In the rows, zero is written as 128.
These are runs of 7 systems, one row a step. Runs of the same system follow the same rule from any start.
path 1, E:
[[138 112 115 117 125 160 152 179  89 111 123 143 185 142  95  90  92  93
  104 176]
 [179 129 104  99 173 144 138  97 141 109 127 118 137  65 130  69 150 134
  144 161]
 [120  95 151 196 163 154 153 101 117 130 159 102  90  98 163 138 142 120
  175 144]
 [134 148 130 185 106 133 112 133 134 198 181 181 131 113 159 145 116 104
  116 127]
 [116 139 140  96 118  83 152 176 131 169  89 153 179 111 165 145 104 136
  121 178]
 [145 119  82 120 148 105 175 134 151 127 101  77 174 130  99 131 132  69
  119 170]
 [147 157 115 130 162  79 115  63 136  94 129 117  72  95 139 117 160  86
  143 141]
 [111  96 149 167 128  84 120 131 155 129 174 113  76 111 161 189 143 146
  123 104]
 [ 68 164  99 146  61  98 126 169 124 168 132 158 120 147 103 151 116 132
  111 122]
 [134 145 128  78 100  74 129 172 100  79 101 123 151 144 115 114 111 132
   78 170]
 [140 127  76 100 143 125 171 112 133  67 126  62 126 111  89 113 166 161
  129 121]]
path 2, R:
[[138 166 107 175  85 160 147 143  85 133 154 120 158 120 106  82 124 144
  105 184]
 [195 138 160 156 114 132 100 117 111 117 162  93 154  98 156  92 149 151
   90 162]
 [171 165 135 172 148 156 182 103 110 137 130  77 145 100 170 129 153 147
  147 151]
 [184 182 177 165 116 125 139 145 116 167 122  87 122 125 166 131 145  83
  137  98]
 [157 165 150 124 145 127 144 112 153 192 130 101 120 145 193 180  90 128
  114 126]
 [135 131 111  99 134  67 151 141 134 187 118  59 153 157 140 171 122  99
  129 120]
 [126 144 129 104 154  61 115  81 156 114  88 117 117 171 144 185 134  93
  109 112]
 [ 95 135 103  70 149  88 160 133 122 106 114 129  98 154 132 183 130 152
  145  66]
 [ 68 134 124 103  88 119 110 147 166 105  75 126  96 166  81 149 125 139
  121  92]
 [ 89 132  86  88 109 138 109 121 107  96 134 169 133 189  84 137  93 155
   92 118]
 [122  96 101  84 107 134  96 127 140  83 122 114 149 132  72  91 150 187
  109 114]]
path 3, V (11 x 20):
[[100  96 137 133 137 173 108 124 129 120 110 210 153 138 114 134 150 149
  165  67]
 [130 121 158 106 128 182 125 175 164 143  71 183 153 111 111  94 108 104
  151 123]
 [134  90 144 100 168 180 139 142 132 126 107 107 108 132 118  90  66  90
  153 172]
 [112  75  97 119 166 138  86  63 142 144 159 111  99 124 100  93 116 108
  158 151]
 [101  94 132 157 166 130  94  64 141 140 134 192 127 101 148 136 160 137
  174 118]
 [124  94 148 154 146 140 144 173 159 140 115 194 159  76 140 132 155  97
  164 110]
 [134 123 149 131 142 129 157 174 158 141 100 135 118  84 138 111  97  59
  140 193]
 [129  76 118 126 170  99 128 116 138 118 165  81  85 104 135 121  99  90
  130 191]
 [ 99 106  90 156 147  72 110  69 151 127 169 132  92  84 129 140 165 137
  143 150]
 [108 121 142 183 122  89 130 141 134 107 141 199 133  76 161 163 171 140
  130 126]
 [139 142 135 140 108 110 178 212 154 123 123 146 138  63 140 134 133 114
  111 155]]
path 4, S (11 x 20):
[[141 128 113 109 155 182 139 147 149 125 159 215 101 110 134 133  87 116
  128  89]
 [113  92 144  91 133 146 109 154 129 184 116 124 147 101 129  74  91 141
  169 181]
 [115  97  99 147 156 165 138  99 137  84 112 152 153 159  94 125  99  84
  102 183]
 [134  91 119 115 179  94  99  91 122 116 141 169 124  74 133  93 172 102
  178 122]
 [119 104 185 180 153 158 149 135 179 120  95 141 109  91 166 156 121 122
  145 159]
 [111 137  89 121 139 115 162 178 130 170 144 176 114 112 115 128  98  50
  147 131]
 [128  91 148 104 127  63  89 143 163 136 114 108 140  98 137 109 111 114
  101 211]
 [ 91 106  88 153 165  93 188 107 116  75 117 120 132 142 123 178 140 104
  133 159]
 [116 132 140 171 101  75 105 142 142 113 135 139  96  64 120 114 196 106
  147 122]
 [130 151 157 141 131 113 173 170 138 109 144 137  93 104 189 183  94 149
   97 150]
 [102 133  79 132  92  91 165 183 104 177 157  85 138 113  97 117 123 122
  130 153]]
path 5, K:
[[117 168 145 126 141 134 118  67 140  64  61 131  89 151 114 121 146 116
  138 127]
 [148 119 127  97 139 147 123 143 136 100 178 115  59 147 117 146 103 125
  109  58]
 [ 83 145 124 116  88 184  98 112 146 171 109 146 124 165  99 111  91 182
  131 130]
 [126 107 114 112 129 142 136 144  63  86 141 159 192 185 109 137 126 141
  110 102]
 [158 129  97  70 146 140 115  97 158 122 100 106 161  99  99  79 173 159
  153 107]
 [145 121 147 137 183 191 149  95  95  77 126 134  91 129 135  97 107  96
  159 144]
 [172 112 110 122 124 176 103 152 158 180 196 141 119 113 116 103 100 104
  108  96]
 [101 112 143 120 141 142 109 115 101 184 111 181 177 142 153 115  90 137
  149 175]
 [158  72 105 117 156 107 153 162 137 113 125 127 207 129 109 138 146  75
  110 130]
 [135 143 124  98 163  90 105  92 161 132  83 152 106  76 128  90 153  83
  168 148]
 [130  77 150 141 168 128 134 144 152  94 160 132  71 119 147 153  82  79
  111 156]]
path 6, S (11 x 20):
[[ 99  88 127 136 136  61  98 113 136 126 122 166 156 146 134 186 166 117
  132  83]
 [105 132 156 109 106 106 146 183 176 104  69 149 136  99 131 162 159 163
  135  95]
 [ 98 144 141  93 101 124 162 211  99  89 112 116  79 141 106 121  91 121
  128 116]
 [ 94 119  95 103  99 107  95 124 125 111 168 100  68 130  95 102  99 168
  103 162]
 [ 81 120 114 169 116 125 116  85  79 107 159 152 140 145 137 143 133 193
  118 162]
 [139 115 118 181 105 165 140 150 117 111 166 176 172  95 119 120 171 168
  122 103]
 [178 170 150 118 131 182 169 173 116 113 127 141 138  77 153  86 118 149
  125 137]
 [166 130 119 126 146 179 154 133 102 146 165  63 108 133 116  85  85  93
  130 160]
 [154 149  98 149 149 124  92  34 132 163 151 118 136 137 134 104 129  96
  119 167]
 [160  97 150 165 167 115 112  81 128 156 129 142 188 140 173 166 160 101
  139 110]
 [161 140 141 124 139 140 156 150 195 153  73 137 161 110 136 150 163  90
  146  80]]
path 7, E:
[[ 73  81 118 145 126  91  88  82 127 110 138  96  97 153 110 136 116 143
  120 186]
 [103 118  81 160 117 106 123 121 105  80 174 200 145 129 106 146 159 140
  103 107]
 [110 137 161 131  84 114 135 201 112  93 100 144 126  75 117  98 166 159
  147 119]
 [144 151 122 130 111 183 179 185 127 106 144  86  91 123 108 109  90 122
  107 140]
 [151 150 100  96 135 127 104  92  83 159 183  91 106 121 134  78 102 161
  133 156]
 [120 104 135 183 134 139 134  81 108 119 150 115 174 133 161 157 149 200
  118 168]
 [142 168 121 178 114 142 163 140  88 145 129 171 184 130 138 138 169 108
  144  92]
 [183 179 186 118 118 124 137 168 151 141  78 107 133 102 166 117 131 112
  119 135]
 [151 143 106  91 165 137 172 116 156 169 126  58 107 152 142 158  87 105
  130 122]
 [121 133 120 135 132  79  68  39 127 166 129 105 128 165 133 134 133 111
  124 150]
 [112 113 132 144 146  88 124 101 147  90 110 179 159 148 151 200 159 144
  107 100]]
path 8, V (11 x 20):
[[136 125 120 115 120 125 153 149  69  85 155 107 146  97 126 108 162 207
  137 124]
 [158 189 127 186  78 167 122 112 126 115 120 118 152 114 104  88 172 146
  105 137]
 [189 167 147 131 132 161 144 144  57 136 176 135 145 137 169 109 108 132
  113 119]
 [161 138 114 130 107 133 129 117 127 198 135  47 185 140 127 111 147 147
  130 127]
 [142 165 117 158 144 125 147  71  73 130 116 125 168 190 140 152 133  95
  120 132]
 [187 124 133  80 149  93 104 122 132 144 121 105 166 143 144 139 163 105
  125  54]
 [124 181 146 134 127 142 163 114 161 149  66  95 110 162 146 179 131 114
  148  87]
 [120 108 133 105 120 115 108 164 112 134 139 126 116 197 109 159  88  68
  110  75]
 [103 136 109  51 128 104 108 110 180 150  85 127 117 157 125 157  95 168
  111 118]
 [ 67  90 142 120 130 137 133 139 109  62  89 131 112 176  96 156 132 151
  148  99]
 [126 137 117  85 108 155  85 139 176  92 111 183 107 124  77  97 123 132
  110  91]]
path 9, F (11 x 20):
[[104 166 133 166 102 186 172 147 121  60  93 168 122 144 105 135 143 151
  120 104]
 [158 143 120  78 114 150 112 155 113 109 149 112 105  91 106  60 139 167
  139  89]
 [ 91 125 122 136 123 177 120  82 113 123 147 106  95 152 125 116  89 201
  126 176]
 [147 127  96 185 120 175 143 129  77 149 184 139 174 128 107  89 137 106
  133 147]
 [183 137 160 127 146 134  87  87 142 132 125 166 161  87 176 101 134 151
  106 171]
 [142 113 151 142 184 183 195 140 142 132 111 118 119 103 163 143 101 102
  166 153]
 [168 147 120 108 134 122  97 118 165 176 133 107 105 120 116  89 103  47
  124 146]
 [114  87 122 115 177  60 122  99 115 127 159 141 109 140 170 174  99 101
  122 161]
 [108  87 125 170 116  92 132 153 176 171 104 130 176 118 115 162 160  85
  140 126]
 [135 168 167 119 114  80 114 151 139  76  79 180 109 131 143 148 138  91
  102 110]
 [107  95 117  76 142  99 160 178 157  97 123  91  88 105 117 156 137 153
  148  84]]
path 10, M:
[[178 114 155  82 159 127 160 174  79 106 147  92 127 128 159 131 121 122
  144  76]
 [108 150 106 102  92 144 120 114 186 162 113  66  97 152 104 140 108 179
  109 124]
 [121 134 128 144 128 142 134 125  32 115 181 146 130 189 136 146 104 131
  124  93]
 [170 119 119  81 127 127  82 100 176 141 114 111 177 123 121 121 165 183
  107  87]
 [ 88 153 134 119 143 177 178 118  90 123  71 139 134 173 136 146  98 144
  167 124]
 [191 104 134 103 133 174  91 143 142 125 151 102 134 153  96  95 115  82
  103  80]
 [ 95 125 113  76 157 123 107  70 135 154 123 144 101 151 148 142  75 165
  140 154]
 [118  59 133 166 125 161 107 131 109 151 143 135 191 172 100 135 139 104
  141  98]
 [145 174 121  85 141 127  86  77 163 115  81 196 136 132 127 111 131 117
  115 113]
 [115  54 171 105 182 149 148 161 118 118 101 119 137 125 142 131 104 102
  178 136]
 [116 126  83 131 109 152 102 117 193 145 131 145 102 139  70 114 105  79
  103 128]]
path 11, M, 11 rows:
[[116 137 113 143 103 191 122 117  86 139 179 115  98 181 103 124 102 158
  126  80]
 [163 124 125  90 131 159  80  92 113 134 163 151 165 142 142 115 128 196
  107  91]
 [119 124 120 100 142 185 154 107 119 147  76 130 199 158 124 122 122 173
  158 129]
 [169 141 136 114 146 199 121 107 121 120 103 114 148 177  98  89 103  75
  123 113]
 [156 103 134  77 187 145  98  77 147 159 137 118 110 147 153 123  72 107
  134 138]
 [ 93  77 128 149 134 142  96 102 141 201 133 138 162 174 121 150 104 103
  145 137]
 [132 127 136 123 129 113  70 101 130 132  98 210 176 163 120 130 127  74
  108 115]
 [124  77 157  71 175  97 119 141 155 108  64 153 154 117 133 137 128  89
  157 134]
 [ 79  96 121 133 135 136 132 141 175 116  92 134  87 143  80 136 112  57
  148 131]
 [108  90 133 130 139 105  74 127 126 102 172 186  63 109 120 119 116  86
  130 112]
 [ 82  66 120 130 127 102 104 142 169 124 134 182 137  78 121 139 152 165
  139 139]]
path 12, R, 11 rows:
[[110  90 191 172 144 159 110 119  82  67 137 145 105 121 146 117 149 155
  168 115]
 [134 158 104 170 103 193 167 169 159 153 150 172 123  82 107 111 130 130
  134 111]
 [133 129 178 129 100 127  77 153  91 171 127 135 144 131 146  81  86 119
  124 189]
 [172  78  96 155 168 134 153 110 154 131 179 101 167 105 143 148 126 113
   96 170]
 [144 162 136 132 151  75 132 103 103 135 107 108 110  81 147  93 175  90
  182 145]
 [130 116 190 187 143 141 137 139 131 116 145 142  91 130 182 191 125 119
  131  94]
 [108 176  91 104 102 111 166 175 158 204 126 138 112 101 133 136  97 121
  134 136]
 [110  93 161 125 113  65  83 138 118 133 121  96 139 169 137 154  98 105
   89 179]
 [135 132  50 114 164  82 169  86 152  92 156 129 127 111 125 165 150 134
  101 135]
 [ 92 149 169 122 109  77 112 138  96  85  90 107  81 118 123 118 172 152
  168 108]
 [ 98 154 126 173  96 175 157 147 147  99 136 167 101 157 122 177 106 157
   87 102]]
path 13, F, 11 rows:
[[112  97 107 133 139 166 185 174 173 109 150 112  88  82 120 145 108 155
  130 132]
 [ 99 174 118 132  75 114 102 143 108 160 125 132  97 113  98  68 104 110
  128 187]
 [140  85 121 157 142  97 130 123 103  70 188 119 128 109 144 141 130 144
   86 180]
 [117 152 124 182 109 122 157 131 155 170 107 121 149  63 140 114 176 146
  165 162]
 [167 158 198 163 116 140 122 165 111  93 138 120  81 122 168 124 102  97
   97 144]
 [147 144  74  87 150  94 180 138 159 159 159  78 107  88 145 145 117 145
  120 144]
 [ 96 133 167 157  95  85 103 132  87 167 109  75 132 164 134 122 108 105
  132 189]
 [169 137 101 171 136  89 161 111 132  88 157 111 156 132 140 177 171 107
   76 122]
 [131 157 172 113 119  81 127 140 129 168  86 107 135  97 171 134 166 155
  174 106]
 [142 144 160 143 112 157 153 152 144 101 117  74  95 179 130 176  95 122
   90 103]
 [137 175  66  69 122  79 148 124  95 163 142  97 138 142 111 123 136 135
  131  95]]
path 14, K (11 x 20):
[[168 142 107 107 136 147 123 103  90 168 153  83 152 147 122  79  89 110
  119 182]
 [152  88  98 157 169 133 111  61 118 174 169 120 175 148 137 135 141  92
  142 132]
 [146  79 170 143 164 135 105 123 157 166 111 157 163 110 156 144 161  94
  176  87]
 [153 138 178 110 147 136 144 172 171 124  74 169 136 109 161 140 107  77
  124 132]
 [133 153 113  73 128  81 136 167 143 149 112 124 109 140 125 128  72  65
  101 166]
 [ 87 102  89 118 129  64  90  88 143 140 135 113 113 163 109 146 105 101
  105 177]
 [ 73  68 108 147 139  95 107 106 152 103 137 161 117 133 106 172 164 130
  143  95]
 [ 92 115 162 124 110 135 119 168 161  73  88 176  97  94 111 131 153 165
  142  94]
 [118 167 123 101 105 142 168 182 123  66 117 150  93 109 111 111  97 163
   98 152]
 [114 146  67 114 100 123 132 132  91 125 175  89 110 129  88  83 106 162
  106 170]
 [116 100  95 180 131 143 113  67  91 121 180 118 145 125 115 113 161 173
  141 146]]

Which system made each run below?
path 15, 2 rows:
[[135  77 104 145 140 178 130 131  78 134 201 124 160 133 110  97 107 147
  129 150]
 [147 154  92 138 133 153  95  40 149 145 121 145 171 118 115  92 153 158
  120 161]]
 -> M
path 16, 2 rows:
[[ 98  89 125  62 131 140  94 147 117 175 140 124 105 139 105  98  93 146
  167  96]
 [ 81  94 129 148 133 174 102  76 167 127  84 152 157 161 106 133 116 151
  132 164]]
 -> V
path 17, 2 rows:
[[120 104 131  68 118 148  89 127 140 108  96  92 122 126  80  59 123 162
  138 146]
 [107 105  87 152 172 187 165  78 119  86 156 144 110 154 117 146 102 132
  132 141]]
 -> M
path 18 (2 x 20):
[[187 141 128  94 142  58 119 123 109  92 120 119 172 104 138 111 180 104
  112 124]
 [132 143 169 135 171 157 171 106 139  66  92 110  78 116 168 160 133 150
  150 118]]
 -> R
path 19 (2 x 20):
[[ 87 116  59 102 150 119 141  82 149  93 137 173 131 133 112 157 127 183
  117 127]
 [ 88 113 140 109  94 106 114 174  99  74  91 133 135 120  79  94 168 145
  153 102]]
 -> R
path 20, 2 rows:
[[109  92 160  87 115 105 109 176  57 142 153 104 145 147 142 112  97 166
  136 140]
 [137 138  79 149 107 192 150 101 155 115 119 123 185 140  82 110 140 167
   95 152]]
 -> E
path 21:
[[136 125 158 141 122 137  92 121  99 156 137 113 128 196 136 130  68  69
  103 153]
 [168 101  69  88 166 100 124  87 166 167 177 109 148 113 141 146 134 140
  111 109]]
 -> R
path 22, 2 rows:
[[107 153 157 157 100 170 146 133 124  94  71 138 161 178 123 145  97 143
   93 174]
 [189 130  96  65 164 126 133 131  98 121 148 131 164 136 118 103 139  99
  131  72]]
 -> E
path 23, 2 rows:
[[166 193 122 127  96 148 129 131 146  91 112 160 129 114 113 119 171 146
  109  60]
 [140 156 157  74 142 147 140 129  83 117 120  87  85 138 160 105  87 178
  139 139]]
 -> K
path 24 (2 x 20):
[[ 70 114 106 123 147 167 176 137 126 117  84 172 144 163 107 148  81 112
  149 152]
 [148  93 113  79 125 108  77 171 133 108 161 147 118 122  82  83 117  80
  107 103]]
 -> R
path 25, 2 rows:
[[142 122 108 123 166 157 195 134  60 130 160  78 139 127 145 119 115 142
  164 138]
 [157 157 121 191  95 165  97  86 154 146 135 106 119 113  98  78 149 102
  112 157]]
 -> S
path 26 (2 x 20):
[[104 151  79 125 113  81 129 117  92 126 151 105  95  94  97  96 181 137
  165 108]
 [131 132 174 191 119 159 135 115 138  68 130 123 101  99 157 154 161 191
  118 118]]
 -> M
path 27, 2 rows:
[[121 127 148 106 119 102 100 149 125 211 120 115 131 169 135 138  90  66
  144 115]
 [127 105 103  80 128  85  99 107 189 135  89 121 168 166 109 160 117 122
   82 143]]
 -> S
path 28 (2 x 20):
[[150 109 143 166 141 175 138 149 185 168 151 155 120 107 139 157 131  95
  142  76]
 [125 168 132  62 124 108 118 162 142 162 110 185 113 133 146 129  68 104
  109 135]]
 -> F
path 29, 2 rows:
[[122  58 136 141 159 137 167 169 132 100 144 102 124 150 125 168  90  80
  115 147]
 [110 143  76 116 104  77  74  91 151 168 158 137  94 124  92 108 142 100
  131 114]]
 -> M
